Turns, then the turns between two rows, first turn first; the first pair answered
Gudo:
-2,-8,-4,-5,-13,-12,-1,4,-3,-7,-9,9,-10,0,-5,2,-12,9,5,-6,-7,-9,-9,-8,4,5,3  ->  4,-7,-5,2,-10,-4,-8,-3,4,4,-4,10,0,5,-6,-1,-3,7,10,0,-7,-18,-1,-5,5,1,7
-17,-19,0,-9,-6,11,-10,-23,8,-16,11,-19,1,11,-19,31,16,-1,-18,7,18,11,12,21,-5,5,13  ->  -13,-17,-3,0,0,10,-10,-27,16,-7,17,-17,8,12,-16,25,17,1,-13,5,18,-2,18,25,-6,5,15
-13,13,25,6,-43,-21,-21,10,3,32,-18,19,5,-6,17,-25,23,4,1,12,-1,-14,13,18,5,-36,21  ->  -15,20,22,4,-30,-23,-2,18,-5,44,-12,14,18,-8,23,-23,28,-8,-5,11,-4,-9,10,12,4,-35,16
15,3,-16,4,30,20,-8,4,20,3,26,-13,26,8,25,3,40,-11,20,-8,21,-14,17,8,-13,5,55  ->  3,14,-10,-8,46,23,17,20,-3,2,24,-21,21,2,22,7,44,-32,-2,-19,20,20,0,4,-11,14,47
Silad:
4,-19,15,1,-17,5,2,7,-12,2,20,-9,-7,-15,-5,-2,-3,2,5,0,1,23,-22,14,8,18,-10  ->  9,-16,19,9,-11,13,5,-2,-2,2,32,-17,4,-13,-11,-1,8,-2,-4,-2,12,23,-4,19,-1,17,-2
10,9,-11,31,21,16,-31,15,0,50,32,19,-2,20,-16,7,-12,-58,-2,39,-2,-9,-3,5,-6,-8,14  ->  11,8,-18,25,3,1,-42,20,0,54,20,28,-13,15,-11,0,-22,-50,13,35,-16,-14,-16,-1,4,-16,11
-40,-22,-24,4,-2,-20,33,2,4,-26,-32,-9,15,12,-32,5,18,0,-26,-36,-13,6,-19,10,-5,31,0  ->  -37,-26,-23,18,7,-13,18,-12,21,-24,-18,-8,34,16,-31,12,28,0,-21,-30,-4,-14,-2,19,-13,26,11
Dev:
0,22,2,-7,20,-5,39,19,-32,27,-13,-8,16,-7,16,-5,-3,-13,-1,-9,-8,23,-19,-22,-2,4,-2  ->  -6,13,6,-5,19,5,48,9,-15,1,-2,-14,18,-2,-3,5,17,-12,-24,0,9,32,-16,-7,-11,10,-10
-8,2,-3,-16,43,-5,30,21,-17,28,-17,12,25,4,30,-7,-24,-8,29,33,4,-17,-11,-34,-39,-12,21  ->  -26,-22,3,-48,17,-1,25,29,-18,-26,-13,1,-7,-1,1,13,-14,-8,-16,26,14,23,-33,-24,-36,12,2
-14,-4,5,-7,-12,16,-31,6,8,-4,6,7,-3,1,-13,13,11,15,-32,-3,49,2,21,17,1,8,20  ->  5,18,-1,8,-4,-1,-25,21,-2,33,-8,22,6,-3,18,-13,-20,22,15,-5,30,-25,21,-1,9,-11,25
Now pairs of rows:
(2 to 3 turns a pair)
17,25,-3,0,17,-22,-21,-3,44,69,0,0,-4,-3,14,-12,8,-3,61,2,-39,-53,-4,-23,-6,-40,-9  ->  -8,-27,-2,-30,-34,-19,-55,-24,70,-4,-2,-2,-50,1,-28,21,14,26,32,8,-15,-35,-15,2,-4,-12,-21  Dev, Gudo
-7,-3,-6,-27,-4,-3,29,38,-21,-19,-12,-10,-11,-17,-1,10,0,-12,-34,2,-11,45,-36,12,14,12,-10  ->  -4,-20,0,-8,4,15,10,4,11,-36,5,-13,11,-1,-18,25,26,-6,-54,17,15,29,-3,32,-5,19,3  Silad, Gudo
6,-1,-4,-4,-24,4,-42,19,17,-42,41,15,-6,-11,-20,18,27,21,-16,4,22,12,17,-4,23,-1,13  ->  8,38,1,2,6,0,4,53,-22,5,33,9,15,-21,6,-6,24,-14,-8,-8,5,33,4,-35,21,-8,-4  Dev, Gudo, Gudo
-26,8,12,-17,6,-1,30,28,-29,2,-18,-22,-2,-20,2,0,-8,-15,-12,-14,-10,35,-19,-25,11,7,-16  ->  -17,-30,4,-11,-34,-14,-35,-2,7,-13,-20,-2,-26,-4,-8,1,-21,33,26,-5,0,-16,-7,-4,16,-1,5  Gudo, Gudo
-1,-12,7,4,-10,1,-15,-14,21,-5,0,0,-1,15,-8,-5,6,16,1,10,5,-9,13,8,2,-2,3  ->  3,17,11,10,14,8,16,-6,5,14,13,-2,18,5,7,-4,17,-12,-8,5,1,12,15,-1,-3,-2,4  Gudo, Gudo
19,3,-17,14,-16,-6,-27,6,-30,36,-9,24,4,13,31,-39,-30,18,25,-2,-34,-23,-8,-18,-8,-15,2  ->  -14,-23,3,-17,-25,20,-2,-6,-32,-32,8,-3,-14,8,-16,0,7,7,-60,2,-3,44,-21,6,-28,21,-13  Gudo, Dev
-15,-7,5,-10,-23,-3,24,6,-14,-28,-3,-9,-10,-6,-5,0,17,-12,-16,7,-1,34,-6,-3,-6,18,-28  ->  -2,2,4,-14,-18,-17,24,19,-24,1,-18,2,-11,-14,16,-19,-8,-9,10,-3,-24,25,-15,-18,2,5,-30  Dev, Dev
7,-5,-1,9,16,15,-6,-18,22,-11,20,-4,16,17,-8,13,28,-3,-21,8,9,-14,6,9,-16,0,11  ->  -3,-12,-2,-29,-22,-5,-4,14,-6,-20,-8,3,-28,6,-11,-2,-6,7,-10,-5,-21,8,-32,-12,1,9,-2  Silad, Dev, Silad
8,-7,8,29,17,20,-6,-14,6,-10,20,-8,22,-2,-5,19,30,-4,-14,9,17,-6,26,8,-6,2,9  ->  -9,-25,9,-14,-20,-3,0,17,-14,-26,-4,0,-22,-15,-6,6,-2,9,-9,-13,-5,23,-22,-3,11,12,-11  Silad, Dev, Silad
-8,-15,2,-13,-8,-1,12,11,-7,-34,0,1,-12,-6,-18,11,-1,8,-21,-5,6,27,-12,-6,-3,6,-9  ->  0,12,4,14,24,12,30,13,-11,-4,7,-2,26,-6,-4,2,13,-10,-18,0,3,23,9,-10,-16,-7,-1  Dev, Gudo
13,-1,-4,20,-6,7,-30,-42,31,15,12,9,16,22,0,1,10,24,14,-1,25,-42,28,22,1,-11,17  ->  -3,31,8,-2,30,10,39,-4,-14,19,11,-23,32,5,7,0,23,-25,-38,-16,19,26,1,1,-12,3,-3  Gudo, Gudo
